Each row is where one point has got to under a steady rotation. How many ticks took it there?
The counts run from 0 to 346.
[-39.0 -17.8   1.3  27.0  10.4 -23.6  35.4 -38.1 -29.2 -25.0 -32.3 -30.7
  -3.9 -11.4 -11.3 -16.0  -6.9  22.0  22.8 -39.2  15.3  33.7  29.3  17.0
  30.9 -17.6   2.3   1.8  -4.9  -6.5  17.6 -15.8   2.0  -4.3  -9.4  16.7
  19.6] | 294
[-27.7 -37.7  20.8  24.1  -8.8 -29.6  21.5 -34.4 -21.9 -30.3  -0.4 -24.5
   0.9 -13.2 -10.6 -35.2  -1.7  19.3  21.6 -45.0  24.7  14.4  43.3   0.9
  15.7 -10.0  -1.5  -9.4 -23.4 -16.0   4.9 -18.2   2.0  20.4   2.6  15.6
  16.0] | 277
[ 16.8 -20.3   0.2  23.8  -6.4 -29.1  10.9 -13.6 -11.3 -20.2 -23.7 -19.2
  -6.0  12.1  22.5 -39.4 -37.7  -4.3  38.2 -27.6  36.1  13.6  50.6  -0.6
  -7.7   2.3  13.3 -19.0 -22.9  11.6  -0.8 -28.3  -3.5  32.2   3.3  20.5
   7.0] | 238
[ -2.3 -26.3 -32.6   2.6   1.9   0.5  13.4 -42.9 -12.4 -35.5 -22.1 -43.2
 -16.7   3.2   6.9  -7.0 -46.3  22.8  26.3   0.5  13.0   7.2  30.8   5.8
  26.1 -39.7  14.3 -18.7   4.3 -22.4   0.2 -17.9  23.1 -20.3   2.9   7.1
 -16.0] | 28
[ -3.4 -26.8  15.5  37.4   4.2 -17.4  24.3 -48.0   1.4  -3.6   3.0   8.4
 -22.2  12.1 -33.7   2.2 -47.2   9.7  28.2 -23.8   0.3 -14.7  35.5  17.7
  22.2 -23.2 -21.2 -28.0 -18.9 -10.1  -1.1 -22.8  22.9 -18.0  12.6   7.4
   4.1] | 86
[ -7.9 -15.0  22.4  22.2  18.1  -1.1  41.6 -42.4  -1.2 -27.9   1.8 -33.7
 -12.6 -13.8 -31.6 -13.7   0.9  46.2  25.8 -28.1  -8.8  -3.5  24.7  14.2
  39.6 -37.7  -1.3  -1.1  -4.4 -12.1  -2.3  -8.6   0.2 -22.9  -1.5  24.0
  -9.6] | 307
[ -0.2 -15.6   6.2  37.0 -19.6 -22.0  20.8 -29.3   9.9 -24.8   7.8 -20.4
 -30.0   4.0   7.3 -17.7 -51.1  14.8  53.4 -25.0   4.7 -22.6  48.2  13.6
  10.8  -1.3   9.5 -24.3 -10.8  -9.2  -3.3  -8.1  17.9   3.0   9.4  19.9
   6.1] | 247
[-16.2 -34.5  10.6  26.2  11.1 -28.3  17.1 -51.7 -11.3 -10.5  -7.1  15.1
 -11.6  17.3 -43.3  -6.6 -40.0  -3.3  16.2 -35.3   9.1  11.1  38.3   6.9
  26.0 -21.8 -21.6 -26.5 -13.0  -4.5 -10.2 -16.2  20.1  -9.8   7.9  -0.7
  16.4] | 90
[ 19.9 -21.2   1.4  12.4  -2.3   5.3  23.5 -12.7   4.6 -25.7 -10.6 -62.4
   4.4 -20.9  20.0 -25.2 -10.3  40.7  32.8 -13.5   8.6  -3.3  30.8   7.6
  30.1 -43.7  17.6  -3.8 -19.4  -9.0  15.7  -8.2  -7.7   0.7  -1.4  29.3
 -23.7] | 0
[ 33.4 -11.7 -23.1  15.3   0.2  -7.2  16.4  -5.5   4.7  -6.0 -19.9 -51.4
 -17.9  21.9  15.7   9.1 -52.1   8.9  40.7  -9.5  -4.9   5.7  33.3  -1.6
  39.4 -29.1  12.7  -8.5   4.1  16.3   4.9  11.8 -13.5 -22.7   3.2  17.5
 -31.3] | 187
[ -3.1 -23.3 -20.6  -4.4   4.3   0.1  16.0 -34.5   3.0 -46.8 -10.0 -50.2
  -8.4  -5.9  -2.2 -20.2 -26.2  30.0  32.5 -13.6   1.1   8.3  31.6   1.1
  43.2 -45.7  20.0 -12.5  12.7 -14.7 -10.3  11.1  10.4 -15.7  -5.3  11.1
 -10.8] | 7
[ 38.8  -6.6   0.1   9.2  27.9   9.0  24.4 -37.7   7.0 -26.6 -19.4 -19.9
 -13.3   8.3  -7.9 -28.3 -37.9  23.1  36.5   4.0  19.1 -10.0  30.3  12.7
   4.0 -41.9  10.1 -21.7  -6.3  -0.3 -15.4 -45.9   8.6  -6.3  -1.8  21.7
 -15.3] | 42
[ 24.2  -6.8 -15.4  11.0  11.6  10.3  26.3 -27.6   4.3 -25.6 -26.1 -48.1
 -12.6  -5.1  14.9 -15.2 -37.5  33.2  39.0   3.9  11.6  -6.7  25.3  17.2
  18.2 -44.2  19.5 -10.5  -4.5  -8.7   6.8 -27.2   7.8 -14.1  -3.6  26.4
 -22.8] | 23
[-18.1 -20.8  -1.1   7.9  30.8 -12.7  31.4 -40.2 -29.9 -31.5 -35.5 -28.5
   1.9  -3.5 -25.4 -19.6   3.0  23.0   7.1 -31.2  12.2  44.4  24.4   1.6
  37.6 -34.4  -0.1   3.2   0.3   1.7   1.8 -17.4  -8.5 -14.5  -8.7  12.5
   1.9] | 315
[-16.6 -47.9  21.6  27.5   3.4 -33.4  16.1 -33.3 -21.9   4.6  -6.0  -6.4
   8.3   6.1 -38.4  -6.0 -14.6  -2.9   4.2 -50.1  11.0  24.4  37.0  -3.8
  37.4 -24.2 -26.9 -12.2 -30.8   2.9  11.8  -6.0  -5.4   0.1   6.4   3.0
   7.9] | 114
[ 39.9 -20.7   6.5  19.9 -12.4 -11.1   8.9 -17.3  17.0 -24.6  11.6 -26.7
 -21.2  17.3  12.6 -26.4 -49.4  10.8  47.5 -15.6  10.4 -23.4  50.1  -5.9
   5.2 -12.6  13.6 -27.2 -14.9   1.7 -19.0  -9.9   0.6   9.5  13.7  21.3
 -18.8] | 224
[ 13.0 -18.8  13.7  20.6  25.4  -0.3  39.0 -24.9 -26.0 -12.3 -34.7 -40.4
   6.8  -9.6  -6.5 -16.3   9.4  33.7   7.3 -20.6  16.4  24.5  22.7   5.9
  24.3 -39.9  -0.7   5.8 -27.1   3.0  21.0 -37.2 -16.9 -11.5  -2.1  27.5
 -21.6] | 321
[  3.4 -26.4  -8.6   8.9  20.0 -23.0  17.3 -11.3 -15.7  -1.3 -35.5 -36.9
  13.4  15.3 -21.0  -1.7 -14.7  -3.0  16.5 -38.9   3.7  47.2  30.0  -8.2
  54.2 -34.2  -5.3   2.5  -0.2  28.3   6.9  16.4 -29.0 -10.9  -7.4   9.4
  -5.8] | 153
[ 25.2 -13.4  -3.6  17.9  -7.7 -15.1  10.0 -25.2  17.7 -31.9   6.1 -18.5
 -28.2  19.6   2.7 -24.8 -56.3   6.2  52.9 -17.9   3.1 -16.0  48.6  -2.7
  12.8  -8.9  15.4 -30.3   3.7   3.6 -29.2   1.8   8.8   1.9   7.9  15.2
  -5.2] | 227
[ -2.1 -20.8   6.7  13.1  29.7  -8.1  33.0 -29.9 -33.9 -20.8 -40.5 -34.2
   9.2  -6.7 -13.5 -21.8  10.7  26.4   3.7 -28.5  20.3  41.4  23.9   1.3
  28.3 -36.6  -0.7   6.0 -15.4   4.5  12.6 -31.0 -14.9  -7.4  -7.4  18.0
  -8.4] | 318
[ 16.2 -15.6  14.6  28.0  21.2   5.5  41.2 -29.0 -13.6  -9.4 -21.2 -43.5
  -4.9 -11.0  -5.4  -4.7   0.0  41.3  12.7 -13.6   2.8   6.7  19.4  12.5
  30.3 -44.7  -3.5   3.0 -24.2  -4.3  21.3 -32.8 -11.4 -24.8   2.8  29.0
 -29.2] | 324
[ -0.7   2.8  23.7  42.7   2.5 -18.9  38.9 -25.1   8.3 -18.0 -11.7 -17.5
 -17.7  -6.0   0.1 -29.7 -26.6  22.1  54.6 -31.9  11.0 -14.4  37.8  28.9
   7.7  -4.6   8.5 -12.8 -14.5   4.0   6.7 -23.4   2.7  10.7  -3.1  34.3
  16.0] | 265
[  7.5 -13.5  -0.7  19.1  22.5 -10.2  21.8 -54.6  -0.7 -21.6 -16.1  11.0
 -22.9  20.3 -30.9 -13.3 -52.7   5.5  31.4 -13.0  10.5  -2.3  34.4  12.5
  12.4 -27.9  -5.7 -31.5  -0.4  -4.1 -21.1 -31.3  24.5 -15.1   3.1   6.5
   5.8] | 67
[ 16.7 -17.2  15.2  24.5  22.7   2.0  39.3 -26.4 -20.4 -11.0 -29.9 -42.1
   3.0 -11.0  -5.4 -13.4   7.2  38.6   8.7 -18.3  13.2  17.4  21.9   8.3
  25.8 -41.2  -2.7   6.0 -27.4   0.6  22.4 -37.3 -16.4 -15.1  -0.6  28.3
 -25.0] | 322
[ 33.4  -6.7  -7.9   9.6  16.7  12.7  25.8 -23.8   3.2 -25.0 -26.9 -49.5
  -5.1  -6.3  15.0 -24.6 -27.7  32.5  36.3   2.6  17.5  -3.8  26.7  14.7
  14.3 -45.0  19.7  -9.1 -10.2  -2.7   7.6 -33.4  -0.8  -5.5  -5.8  27.7
 -23.6] | 21
[ 22.6 -27.8  29.4  24.1  11.2 -10.1  26.9 -13.3   9.8   8.7   8.1 -34.0
   5.0   2.1 -32.5   0.3  -8.2  20.7  24.2 -36.1 -15.1  -2.1  28.9   0.3
  53.2 -41.7 -14.1  -2.0 -19.5  13.6   6.5  14.0 -28.1 -16.3   2.9  22.4
 -22.6] | 143
[  0.9 -37.5 -19.5  10.8   3.0 -13.7   7.9 -43.3 -30.3 -20.0 -29.4 -17.6
  -8.0  14.0   1.6 -15.1 -47.1   2.5  12.2  -5.3  38.0  18.7  38.5   0.0
   3.2 -27.6   0.5 -21.5 -20.1 -15.6   5.7 -48.9  20.3  -1.5   8.2   2.3
  -6.2] | 53
[  5.3 -43.4 -21.3  -9.3   5.9  -4.7   1.0 -41.9 -22.6 -39.4 -16.7 -35.4
   0.3   6.0  -1.0 -28.0 -30.3  14.0  10.6  -6.5  32.7  18.9  39.4 -12.0
  13.8 -41.7  10.9 -18.9  -8.2 -19.8 -10.8 -29.6  13.9   1.8   3.3   3.3
 -15.7] | 33
[ 15.7 -30.0 -11.8   9.1   1.4 -10.7  14.4 -15.0   1.8  -8.8  -2.5 -50.7
  -7.5  16.3 -13.4  12.4 -33.9  13.3  27.7 -22.8 -17.0   9.0  32.3 -10.6
  59.5 -38.5  -0.1  -5.5   4.1   7.3  -2.3  29.7 -17.1 -29.1   4.9  10.7
 -31.2] | 168
[ 40.9  -6.5   2.4  19.9  35.4   9.7  36.5 -27.2  -3.4 -10.1 -35.3 -25.2
 -12.1   9.8  -8.2  -1.0 -21.6  29.5  15.0  -2.0  -5.2  10.7  20.3   8.7
  32.4 -46.5  -2.7  -9.0 -14.6  11.7   4.6 -30.3  -6.8 -34.3   5.2  21.9
 -33.7] | 346
[ 32.5 -14.3  -6.5  -0.2  22.0   8.4  20.6 -18.8  -5.8 -29.3 -32.4 -47.4
   7.3  -7.1  12.2 -38.0 -13.6  27.0  27.5  -5.5  28.4  12.2  29.7   4.1
  11.1 -45.0  20.6  -7.2 -13.3   2.1   2.7 -34.8  -8.4   8.3  -8.1  26.5
 -18.9] | 18
[-10.9 -48.0  26.7  25.0   3.6 -31.6  16.0 -30.8 -19.5   5.6  -3.3  -6.2
  12.4   5.4 -39.6  -9.4  -9.7  -1.3   2.6 -49.2  13.8  22.6  37.3  -4.3
  35.3 -25.3 -26.9  -9.4 -34.9   4.1   8.9  -7.8  -9.9   4.1   5.6   5.4
   5.7] | 115
[  8.5  -0.9  29.8  38.7   5.0 -19.5  35.6 -22.9   7.8 -18.7 -10.3 -15.5
 -10.1  -6.0   1.5 -38.9 -19.4  19.8  52.1 -33.9  18.6  -8.4  39.8  23.5
   1.1  -5.6   7.8 -13.7 -20.9   8.0   1.4 -28.5  -2.7  20.4  -3.5  33.9
  15.9] | 263
[-15.5 -36.5   3.7  27.1   5.4 -31.3  21.4 -18.7 -23.7  12.5 -27.1 -27.1
   9.0   5.4 -20.5   7.8 -15.9  -0.2  10.2 -45.4   4.5  36.9  28.8   3.5
  51.1 -26.6 -18.6   1.4 -19.1  13.2  28.3   6.6 -17.8 -11.7  -2.0   8.1
   3.6] | 133
[  3.8 -28.1 -22.0 -15.8  16.9  -5.9   8.1 -30.8 -14.9 -47.6 -28.8 -45.0
   8.0  -2.8  -2.2 -36.8 -14.8  17.9  20.5 -17.0  23.3  33.1  33.8  -9.5
  29.4 -42.6  20.0 -10.3   6.3  -4.5 -12.5  -7.4   0.9   3.7  -9.1   8.5
  -7.2] | 12
